In the data rows, the value 128 means zero.
What is the hidden score of each row? Scores go from 0 to 20, and 10 is about the middle. The score is a weighted sum of the row's numbers plus the product of two more (or one squared), each taken from its middle value.
[127  92 155  79 157 139 149 135 174 130 100 143  46  97 138 146 113 152
 107  99 101  71  98 174] -> 9
[ 92 125 119 139 132 141  88  78 114 129 167 175 155 106 126 152 104 115
 112  61  95 159 135 187] -> 5
[134 110 161 110 134 161 187 167 178  91 108 134  74  98 179 168  94 123
 131 128  99 135 106 149] -> 15
[107 133  91 108 108 150 143 163 135  93 164 113 135 139  91 136 172 166
 178 172 111 109 147 105] -> 10
[140 165  97 105 108 156  85 107 123 141  89 124  99 186 166 112  94 117
  65 110 136 101 168 106] -> 5
[167 115 150 143 127 112 146 142  69 144 118  90 117 100 112 131 105 153
 178 113 191 142 123 134] -> 9
[119 139 143 103 139 124 115 132 117 138 107 167  94 164 101  58 155 161
  89 113  76 172 153 102] -> 8
[173 145  88 120 106 152  98  98  82 161  97 156 143 172 167 118 106 110
  99 120 179  96 164 122] -> 9
[159 151 102  99  96 146 156 111 112 129 103 152 168 195 175 112 115  88
  96 162 199  87 157 107] -> 11
[154 105  91 190 115  93 155  98 171 122 119 149 139 122  99 149 101  66
 109 183 155 130  91  78] -> 9
[175 123  95  99  95 173 153 113 116 155  82 143 163 162 173 138 111  99
  73 149 158  84 149 112] -> 10
[135 145 104 153 122 168  82  68 151 119 169 140 105  93  94 149  92 138
 125  79  97 156 143 198] -> 7
[157 162 130 173  97  79 145  80 160 126 132 117 160 118 122 143  94 103
  98 151 129 157 150  93] -> 8
[106 126 122 136 128 161  76  98 144 130 171 158 129 116 151 154  82 123
  87  97 100 158 116 153] -> 11
[116 156 153 106 162 117 113 157 141 106  99 169 121 180  88  80 161 168
  99 148  94 174 112  95] -> 13
[127  88 155  77 159 116 164 153 137 114 101 126  72  87 162 130 115 118
 148 102 111  93  96 166] -> 11
[111 125  74 105  89 111 162 167 134  53 162  92 131 151 111 141 183 143
 163 178 110 108 115 102] -> 11
[110  45 143 135 178  86  97 128 100 131  98 136 157 123 152  99 146 138
 123 128 117 102 140  76] -> 10
[142 104 145  98 128 142 143 128 145  99 120 110  82 129 176 163 114 130
 141 111  94  89 101 172] -> 13
[113  70 174 131 154  84 121 165 115 145 115 127 121  98 155  78 139 113
 115 109 109 134 156  99] -> 10
[131 113  76 130  73 120 154 156 143  73 165 137 128 124 119 117 212 158
 171 181 105 145 113 143] -> 6
[143 117 163 163 106 133 146  69 100 176 115 117 128  74 110 132  93 135
 188  88 185 135 132 160] -> 5
[121 151 138 172 123 122 106  81 136 174 137 121 169 108  70 174 108  78
 116 148 169 100 135  78] -> 15
[114 165 127 107 126 145  90 107  73 131  96 200 150 219 161 133 125  98
  75 137 113 148 144 109] -> 10
[122 141  93 118 104 146 153 188 104  76 151  97 131 151  92 141 187 144
 162 161  88 109 117  96] -> 14
[174 149 118 113 150 141  98 137 118 145 122 134 138 177 134  84 143 138
  88 140  98 137 122 109] -> 19
[132 122  84 149 111 170  75 108 156 152 175  97 136 108 140 177  97 116
 104  79 113 125 109 141] -> 12
[ 89 180 146 124 112 143 147 150 132 180 131 115 156 155 131  99 169 109
 147 166 133 132 191 148] -> 9
[112 109 105 166 123 156  96  83 104 133 161 130 112 110 134 203  98 104
 104  78 115 144 143 157] -> 5
[147 133  94 160 123 137  79  71 148  96 175 155 134 119 146 189 110 146
  86  94 108 151 128 154] -> 10
[147 130 106 128 122 118 151  86 175 110 119 118 147 122  72 131  99  98
 116 164 159 111 132  85] -> 9
[129  98 136 116 151 125 181 146 147 129  99 108  77 128 175 133  98 122
 134 118  90  76 108 171] -> 11
[ 98  60 174 120 185 107 115 159 104 112 142 100 103 114 145  94 133 143
 135 117 118 132 139  88] -> 12
[138 125 146 172 121 135 109 106  69 178 114  96 121  81  95 136  70 104
 162  78 148 155 114 180] -> 5
[122 117  82 103 116 109 121 181 140  82 120 124 104 156  68 122 187 178
 190 142 117  85 125  99] -> 9
[118 120 121 141  99 141  98 113 123 134 145 130 110  96 124 175  96 109
 101  84 116 120 117 151] -> 7
[162 128 151 178 157 114 151 120  88 140 108  60 107  83 147  65 100 190
 180 100 148 182  89 133] -> 8
[ 92 149 110 170 135 135  83  90 126 129 178 127 131  97 137 176  88  98
 100  99 116 155  98 175] -> 9
[148 139 106 117 133 154  92 137  88 121 133 196 152 186 175 105 136 153
  76 123 120 149 152 109] -> 11
[124 108 150 123 114 103 157 146 165  97 121 137 100  97 177 157 125 167
 125 104  69 105  87 197] -> 3
[131 143 126 148 146 174  52  83 123 109 164 176 121 116 144 177  97 122
 103  70  97 126 144 175] -> 10
[142  38 162 132 166  78 139 154 104 140 130 135 134 113 143 130 126 137
 118 116 127 135 156  81] -> 9
[103  54 194 164 140  74 106 145  98 159 106 131 127 145 139 121 153  98
 108 162 131 126 145  98] -> 13
[147  23 152 130 179  98 112 127  89 126 124  97 142 129 130  73 140 138
 133 124 142 109 140  78] -> 11
[114 145 163 116 108  89 141 112 152 191 125 121 131 139 133 104 159 149
 156 135 169 123 212 150] -> 3
[111  57 169 115 159  69 118 170 138 133  98 121 147 127 146 137 145 150
 144 147 124  95 110  97] -> 9
[ 84 126  87  94  74 126 144 175 105  62 134  96 117 115  58 144 204 147
 168 178 116 127 143 120] -> 6
[ 80  42 157 119 142 110 122 158 104 147 104 120 141 150 125 142 137 118
 121 140 142 110 109  89] -> 9
[117 118 169 161 125 112 130 149  69 169  95  90 114  93 118 110 120 149
 162  78 181 169  55 154] -> 8
[172 100 135 182 114 108 161 138  88 146 105  79 151 107 103  96 114 135
 169 103 159 153  81 123] -> 8
[114 168 139 119 120 124 116 152 133 172 149 102 106 131 134 102 164  99
 141 156 163 126 205 138] -> 5
[167  85 180  76 140 152 157 131 177 112  68 129  94 100 136 161 110 130
 129  76 140 133 116 167] -> 5
[154 192 134 143 106  90 137 108  89 180 114  57 120  92 112 113 116 132
 145  94 204 169 126 158] -> 8
[125 128 164  91 132  96 159 175 158 112  96 123  90 113 146 127 117 149
 124 116 107 103 110 149] -> 9
[118  79 177  79 141 134 144 145 196 127  91 129 124  97 185 165 134 141
 127 112 101  85  85 160] -> 12
[124 176  86 129 114 131 126 109 132  80 150 155 155 108  93 177  97 121
 101 105 105 161 119 169] -> 6
[149 136 106 115  83 158 151 128 107 180 114 131 109 170 154 121 109  96
  90 155 181  99 145  83] -> 11
[101 154 163  98  99 178 120 157 148 165 108 105 130 108 139  90 161 160
 150 136 170 131 182 144] -> 7
[170 150 108  78 109 150 153 112  94 151 115 156 141 167 141 114 110 106
 103 157 183  82 154 104] -> 12
[138  95 140 127 124 113 199 105 179 119 119 122 143  90 129 174 106  62
 139 115 157 112 125 133] -> 12
[104 166 192 135 114 159 119 120 144 180 123  73 139 117 115 114 132  94
 165 137 150 132 131 150] -> 8
[105 141 126  79 105 150 141 145 109 179 111 120 136 157 112  68 150 108
 173 139 173  96 159 139] -> 3
[132 155 111  84 179 134 137 164 143 109 138 163 156 162  78  87 151 160
 128 146  65 147 138 104] -> 13
[136 163 103 154 146 148  50  77 130 129 172 137 115 122 116 149 111  96
 103  85 104 146 118 154] -> 12
[175 178 116 101 137 157 122 146 104 108 136 157 133 189 151 100 131 161
  62 123  91 150 136 114] -> 18
[171 135 149 163 114  77 139 176  66 121 105  87 130 105  86 105 110 136
 188 135 181 167  42 112] -> 11
[ 93 179 154 127 149 105  80 151 144 146 111 156 129 148 105  90 162 175
 134 146  64 217 123 124] -> 12
[123 178 138  87 157 148 124 157 122 108 129 157 125 165 105  89 162 112
 134 142  82 166 120  95] -> 15
[105 135  63  81  78  97 147 146 106  54 167 109 110 138  78 107 197 123
 178 173 118  98 115  95] -> 11
[135  89 153 121 155  78 116 131  94 140 137  89 149 106 125 117 135 121
 116 127 126 108 136  93] -> 11
[115 109  91 124  83  98 126 162 141  51 153 100  92 125  85 138 193 139
 184 181 119  90 106 102] -> 10
[131 130 127 185 108 116 136  73 153 145 114  96 166  88  91 161 105  45
 129 156 147 136 117  82] -> 16
[144 109  48  92  72 104 162 170 116  59 147 105 127 155  88 139 190 168
 143 150 167 113 126 119] -> 12
[137  59 144 124 182 105 120 126 114 153 120 138 156 108 143 113 143 133
 124 125 126 110 161 107] -> 13
[152 153 177 183  90 115 143 115  95 181 123 122 114 103 129 126 113 131
 160 101 177 152 148 160] -> 8
[127 130  62 100 105 102 172 161 116  83 167 122 143 155 106 124 162 138
 186 190 150 115 155  91] -> 9
[114  72  96  94  97  85 140 188  99  49 165 109 126 132  83 144 185 139
 140 171 150 106 134 102] -> 11
[115 165 127 144 163 168  73  92 105 114 175 133 134 106 117 169  95  85
 112  88 104 149 145 163] -> 8
[143  99 126 107 153 122 169 138 167 116 119 107 100 106 165 165 126 132
 130 121 118  89 111 148] -> 12
[ 77 120 139 122 132 134 111 156 118 192 166 127 146 142 126 129 154 126
 154 150 137  91 168 136] -> 10
[ 95 142  82 123 106 135 146 178 104  65 137  85 151 139 108 156 201 137
 195 162 139 107 158 105] -> 14
[163 122 173 164 109  89 157 127  53 168 104  50 125 106 117  93  96 153
 196  67 149 153  80 139] -> 10
[163 147 110 178 116  93 142  90 170 156 113 108 167 117 102 171 108  75
  99 152 149 119  90  74] -> 13
[107 173 118  96 171 131  84 162 125 102  78 148 124 201 161  94 154 172
  77 161  80 165 147 102] -> 12
[ 58 129 164  99 114 142 131 133 128 149 132 114 132 134 113 100 144 124
 160 161 168 107 176 139] -> 5
[124 109 138  96 140 140 168 160 210  73  96 134  85 104 161 114 115 102
 122 111 132  59 117 155] -> 14
[132 144  93 159 163 170  72 103 142 124 149 149 145 129 126 178  84 147
  95  79  97 119 138 138] -> 11
[129 123  87 136 138 139  86  78 116 114 151 174 127 133 115 177  86  95
  94 112 119 116 137 149] -> 8
[116 126  80 159 103 135  96  85 130 113 164 169 129 137 125 196  96 137
 115  95  88 122 110 151] -> 5
[101 138 157 111  97 161 109 120 134 210 146 103 116 166 123  91 162 133
 149 173 196 147 192 144] -> 5
[120 130 146 189 123 136  77  93 138 163 180 168 115 101 134 192  99 117
  88 102 104 131 118 154] -> 8
[102  90  87  82  73 104 142 157 114  80 162 104 145 112  60 128 177 129
 185 173 119 124 121  82] -> 10
[138 119 139 182 125 127 142 113  70 133  91  98 112 103  83 144 112 140
 157 110 166 151  75 145] -> 9
[114 109 162 108 138 148 168 141 186 119  83 120 128 113 173 152 112 138
 160 133  99  84  80 155] -> 13
[182 131  86 164 116 112 160  89 152 126 159 104 141 131  88 158 115  38
  99 160 154  92 129  87] -> 14
[108  65  98 125 147 121 102 165  98  81 202 145 169 121 142 174 130 133
 120 136 130  87 111  76] -> 1
[100 134 111 123 147 159  70  89 146  99 163 122 123 112 118 161  82 135
  96  81 102 146 113 148] -> 9
[133 147 135 103 129 164 124 128 136 145 134 170 151 192 122  70 154 130
 113 159 108 147 131 106] -> 15
[145 160  88  89 129 182 131 102 107 129  93 101 152 198 173 117 124 109
 102 163 152  61 138  86] -> 11
[151 159 120 111  80 165 133  97  87 188 106 149 142 161 196 161 118 130
  89 155 193  97 172 115] -> 9
[153 119 148 184 139 123 149 102  68 152  92  96 117  94 140 124 101 140
 160 107 170 183  92 138] -> 10
[150 113 148  93 134 132 158 148 173 120  83 135  73 101 172 133 109 134
 136  97 118  79 109 167] -> 11
[157 146  95 145  99 114 153  92 185 128 140 115 134 132  59 164  92  45
 102 160 171 114 125  90] -> 9
[144  76 142 104 157 104 132 146 186 100  84 133 104 112 196 154 109 117
 125 114  77  91  89 177] -> 12
[129 131 145 150 103 128 190  60 182 155 143 112 132 110  79 138 129  78
 130 126 136 122 140 134] -> 9
[120  96  64 108  93 105 151 190 134  77 150 106 117 165  82 122 176 138
 186 170 110  76 155  80] -> 9
[104 181  47  93  90 103 204 158 118  70 192 104 130 159  96  91 183 153
 179 190  95 114 177 105] -> 7
[143 145 153 132 131 108 101 141 156 135 111 158  98 176 113  68 156 156
 138 116 102 189 136 107] -> 14
[143 158 142 148 149 169  73 149 135 148 114 182 127 165 139  79 150 168
 106 135  98 202 144  99] -> 15
[ 75 139 146 112 159 114 143 170 132 177 150 149 134 159 137  92 145 129
 160 171 170 134 201 125] -> 11
[124 132 129 114 162 120  76 144 125 141 132 169 134 178 133  90 157 124
 101 145  89 168 115  93] -> 17
[109  94  83 134 115 130 108 146  96 126 172 143 162 132 102 151 139  82
 129 143 118 128 141 107] -> 10
[ 95  55 113 123 140  84 111 150 119 163 124 148 152 105 135 110 156 123
 109 129 137 117 147  89] -> 7
[119  63 156 151 136  93 111 196 126 140 135 124 131 116 122 116 119 122
 116 143 119 115 150 108] -> 8
[151 158 149 222 107 138 161 124  79 173 116  72 121 112 107 103 118 184
 169  97 152 160  85 167] -> 8
[141 146  98 141 140 157  92  96 132 116 164 150 123 117 116 159 103 106
  71  72  82 142 136 146] -> 8
[106 129 140 128 138 125 110 154 133 119 143 192 140 166  90 124 173 173
 128 176 107 177 145 104] -> 11
[152 141 168 159 154 125 150 132  69 156  75  87 116  95 127 146 108 156
 173  90 145 164  96 145] -> 11
[117  70 158 126 174  53 131 131 103 151 128 130 132  80 145  95 142 122
  89 118 147  88 111  87] -> 5
[129 111 105 132 124 141  76  79 117 115 165 191 169 109 116 167  97  99
 105  97  92 166 130 166] -> 9
[ 86 131 169  98 100 127 139 114 100 154 122 107 134 134 130  86 153 120
 160 151 162 136 191 135] -> 4
[155 135 104 160 137  97 145  62 185 139 101 123 142 105  89 143  99  58
 113 140 148 106 160  98] -> 13
[145  76 177  99 175 129 140 139 167 105  99 126  85 118 188 135 117 154
 141 100 112 106 132 174] -> 12
[139 100 165 137 150  71 109 138 114 167 117  95 142 113 172  99 141 123
 114 136 127 133 163  99] -> 12
[145 105 144  85 149 157 130  93 150 132  92 112  69 100 164 148 116 130
 119 117 107  93  95 161] -> 12
[143 139 166 170 165 102 150 173  88 167  97  84 142  86 132 135 107 151
 173 121 157 127  65 117] -> 11
[ 94  45 151 147 176  60 102 172 113 120 131 135 143 115 145 131 151 129
 122 159 118 129 137  73] -> 10
[119  60 114 126 183 115 116 151 111 157 126 148 160 112 140 129 140 118
  95 136 136  98 160  88] -> 16
[124 129  86 130 137 150 109  98 124  92 166 164 148 136 123 178  92 118
  93  92 106 108 110 141] -> 8
[141 145 137 117 119 149 117 108 123 131  97 160 154 191 170 129 109 170
 104 124 127 145 164 135] -> 9
[102 134 150 102  79 123 129 160 142 158 109 104 121 107 150  83 143 136
 170 148 126 124 196 136] -> 7
[102 161 142 124  90 136 137 123 108 177 114 110 121 131 105 153 154 114
 154 156 163 138 175 148] -> 1
[143 186 116 113 161 144  65 148 172 158 121 158 102 170 141  50 157 163
 108 155  90 173 163 102] -> 17
[116  66 148  93 126 109 170 146 162 127  69 119  79 132 184 166 108 159
 138 108  94  78  93 160] -> 7
[137 151  91 146 111 141  82  79 156 132 133 151 121 112 129 174 101 115
  80  97 138 125 118 152] -> 8
[129 164 132 100 183 127  95 138 159 144 103 168 122 128 108  61 174 151
 111 119 119 194 101 122] -> 14
[111 149 119 134 126 165  94  99 136 115 173 130 114  98 144 164  84 107
 105  79  89 140 144 182] -> 7
[161 144 139 110 148 126 106 168 162 130  98 156 127 159 115  98 156 159
 119 134  83 184 113 119] -> 17
[100 113  63 131 105 134 150 179 112  81 176 111 107 121 116 129 191 149
 160 180 119 118  92 123] -> 8
[156  99 168 100 152 128 144 139 172 126 118 133  99  85 184 117 106 134
 137 121 122  96  97 175] -> 11
[117 140 127 159 117 144  77 114 121 133 156 146  90  87 131 186  82 121
  85 114  90 167 128 176] -> 10
[ 93  57 150  90 189  83 113 146  90 138 116 158 161  98 136 100 146 112
 108 128 117 121 120  93] -> 9
[111  87 156 140 143 110 128 144 102 165 119 127 124 142 133  86 135 118
 126 152 145 132 157  75] -> 11
[117  38 133 128 187  62 107 142 100 145 159 120 137 108 164  86 132 116
 100 145 109 114 145  77] -> 8
[123 125  99 121 112 118  97 105 132 124 178 171  98 116 114 177  84 100
 109  91 130 134 105 167] -> 12
[164 116 163 165 119 120 140 130  70 114 119  62 102 107 129  99 105 141
 175  94 180 168  48 141] -> 17
[115 142 145 117 152 112 118 123 116 125 144 155 141 178 134  73 153 167
 108 147 104 184 133 111] -> 13
[ 82 110 127 153 126 126  65  95 129 107 156 150 132 102 142 179  89 143
 110  62  79 167 149 157] -> 4
[156 109 145 163  99 135 148  98 171 127 118 114 138  91 107 158 103  98
 106 150 152 118 128  77] -> 11
[121 180 122 157 112 115  88  71 123 125 168 140 141  91 130 173  82 103
 139  73  82 171 111 154] -> 9
[ 97 118 127 143  93 144  86 120 103 132 169 160 142 108 142 181  92 142
 104  84 116 164 129 173] -> 6
[100 172 181 135 105 137 139 159 113 154 143 131 157 127 160 121 165 116
 137 143 154 123 191 142] -> 14
[ 84 110 169 116 150 167 159 115 163 134 104 114 109  86 172 127 123 162
 125 102 103 114  71 181] -> 12
[115 141 167 118 114 130 154 134 116 167 123 125  99 133 153  98 153 113
 149 129 141 134 177 153] -> 8
[110  55 139 121 152  63 115 175 109 135  95 121 144 134 144  93 124 155
 109 138 131 137 167  80] -> 5
[149 165 120 105 142 124 100 128 116 129 119 177 118 169 126  83 155 134
  90 159 144 170 124  99] -> 17
[127  85  90  99 110 122 134 162  87  78 164 107 126 145  67 135 191 116
 147 172 132  94 128 102] -> 12
[140  84 171 116 131 172 141 128 139 115  93 161 113  90 187 153 138 167
 145  99 107 103  85 161] -> 9
[140 143 154 185 151 130 100 167  66 137 119  92 141 118 119 115 113 146
 168 109 144 131  70 127] -> 11
[134 146 162 149 142 133  94 149 130 123  96 183 109 153 141  88 143 174
 152 139  75 211 110  86] -> 11
[163 148 107 162 130 123 170  68 168 119 116 103 149 127  77 171 109  40
  91 164 146 130 103  88] -> 14
[139 150  84  87  87 103 174 183 134  77 137 121 109 124  74 113 185 152
 196 177 125 128 142 122] -> 10
[125 186 128 116 146 169 143 155 127  96  87 164 124 189 140  76 146 144
 107 149 100 160 136 110] -> 16
[110 146 158 122 193 106  95 157 133 124  96 152 104 162 119  81 162 156
  98 127  87 163 133 110] -> 14
[170 123 158 158 113 103 145  92 163 160 102 133 126 122  75 155 112  94
 107 159 139 114 104  90] -> 13
[150 173 123  86 171 142 105 163 119 140 105 164 121 183 114  79 159 167
  73 170  97 157 122  86] -> 17
[128 111 168  87 141 142 180 151 160 129 109 108 105 120 163 130 100 129
 109  87 107  74  94 146] -> 10
[107 150 144 122 102 130 150 144 138 205 151  92 107 150 135  95 146 114
 151 144 147 119 158 138] -> 7
[115  52 176 144 162 110 131 167 104 102 107 122 127 142 141 109 127  86
  85 123 122 132 139  74] -> 15
[156 135 121 173 131 117 131 180  91 121  88  86 125 107  96 100 101 124
 163 100 177 142  90 111] -> 10
[175 176 115 155 119  82 161  66 158 124 123 102 136  86 104 151 103  75
 103 144 159 117 119  77] -> 12
[139 117 171  86 138 127 161 124 190 122 116 109  85 107 142 121 100 115
 150  87 106  98 101 167] -> 10
[125 134 116 183 124 126  94  88 102 141 175 138 106  93 119 130  72 104
 129  63 118 166 106 164] -> 7
[153 114 155 176 136  84 158 159  93 130  81  93 113 102 114 112  85 157
 171 111 176 116  48 136] -> 2
[140 131 121 173 113 159  67 104 165 123 169 140 122 104 144 180  96 121
  80  92 110 115 115 161] -> 10
[ 94 170 132 103  86 126 139 128 133 175 136 108 131 166 137 110 150 112
 153 183 171  97 190 118] -> 7
[117 156 112  89 110 154 170 138 111 160 152 144 145 154 101  95 156 130
 153 144 157 133 185 139] -> 5
[137  98 157 168 111  99 155  98 149 151 121 137 150  96 135 162 116  69
 139 139 152 131 114 137] -> 11
[155 149  70 113  85 112 154 183 152  66 167 110 135 128  98 118 194 172
 193 163 120  93 129 124] -> 7
[152 134 190 141 122 133 137 126  86 110  99 123 152  90 109 104 106 148
 168  78 194 158  63 157] -> 7
[128 152 108 144 122 152  92  94 141 107 194 167 133 120 139 173  81  95
 107  84 113 148 126 168] -> 11
[143 172  96 106 108 166 144  83  90 156  58 128 160 186 156 124  99  96
 103 148 205  73 172 112] -> 3
[113 124  98 156 136 150 105  94 115 117 168 178 160 109 124 132  89  95
  97  84 116 155 101 157] -> 6
[108 122  86 142 123 148  72  85 120 121 175 163 134 123  95 189  89 131
  83 118 115 141 147 155] -> 6
[ 79 150 184 130 109 133 121 148  98 214 125 102 103 150 120 127 152 160
 164 156 152 138 185 146] -> 3
[136 149 139 187 122 118 149 120  98 174 115 107 146  87 118 108 101 127
 189 120 195 139 115 160] -> 8
[131  90 158  62 133 134 170 142 168 105 101 129 107  91 163 144 106 128
 155  88  94 109  82 182] -> 11
[118 170 108 124 138 157  84  70 120 104 138 144 130  91 146 150  83 117
  96  80  88 143 132 150] -> 8
[159 160 120 170  98  89 156  86 182 120 131 115 151 128 122 143  97  77
  89 144 147 133 134  82] -> 10
[159 101 119  90 133 112 165 124 166  96 124 120 123 101 159 121 123 148
 109  98 105 100 112 148] -> 10
[138  74 172 126 149  74 124 116  97 121 100 137 115 120 148  85 147 142
 105 136 121 119 138  95] -> 7
[164 133 110 172 131 110 139  64 165 131  96 129 165 140  78 156 104  66
 122 141 143 119  90  74] -> 16
[120  62 156 124 161  84 146 152  95 164 149 103 144 116 131 127 125  95
 116 139 117  86 166  92] -> 11
[151  84 132  96 143 163 161 151 188 111 136 134  90  99 162 144 112 110
 135 126  93  77 107 155] -> 14
[110 160 142 166 121 146  74  68 143 118 173 165 142  72 114 164  97 115
 128  59  91 156 115 156] -> 8
[125 115 119 147 144 147  64  86 142 116 154 183 143 118  95 154  96  99
 104  89 122 132 148 140] -> 9
[188 112 135  85 142 128 172 112 193 105 120 154 126 107 155 138 117 140
 125  93 108  93  87 155] -> 11
[139 119 185 180 118 132 142 109 105 181 123  88 138  73 126 124 101 170
 171 102 161 179 115 161] -> 7
[142  50 151 110 144  76 114 132 139 146 131 138 137 134 175 141 136 139
 114 140 124 119 167  75] -> 11
[166 155 112  96  97 188 140 113  75 174 121 131 153 199 170 119  99  91
  92 173 188  85 162 107] -> 14
[104 129  64 129  87 161 141 159 107  92 161  88 128 141  90 130 197 143
 167 181 149 109 109  78] -> 12
[ 93 153 137 151  98 153  88  79 100 105 143 164 116  91 129 156  97 131
 114  75 116 178 115 177] -> 5
[181 150 176 163 129 102 148 129  99 142  64  95 124  84 124  94  99 163
 161  97 163 175  68 141] -> 8
[118 163 153  90 164 128 101 164 140 113 108 149 138 139 126  75 159 160
 115 172  74 194 123 118] -> 16
[133 147 110 179 130 156  67 123  95 103 160 144 127 115 134 192  90 109
  87  91  84 155 146 139] -> 11
[153  71 162  99 132 134 156 151 172 148 107 169  67 116 165 123 110 162
 137  89 104 105 129 177] -> 9
[ 87 166 130 110 126 170 144 145 127 177 153 109 160 134 147 117 146 108
 145 162 180 126 195 126] -> 9
[107 151 113  94 160 144  82 107  92 162  93 174 164 185 153 106 126 146
  70 147 135 137 128  91] -> 10
[ 97 119 103 172 137 127  88 114 156 136 180 131 100  93 113 182  96 105
 119  95  94 113 119 147] -> 10
[111 125  63  82  78 130 153 142 110  55 163  89 103 153  73 119 183 117
 167 171 138  89 124 106] -> 11
[129 150 146 173 106  90 154  90 137 143 124 112 149 132  95 184 110  92
  99 169 166 133 123 101] -> 10
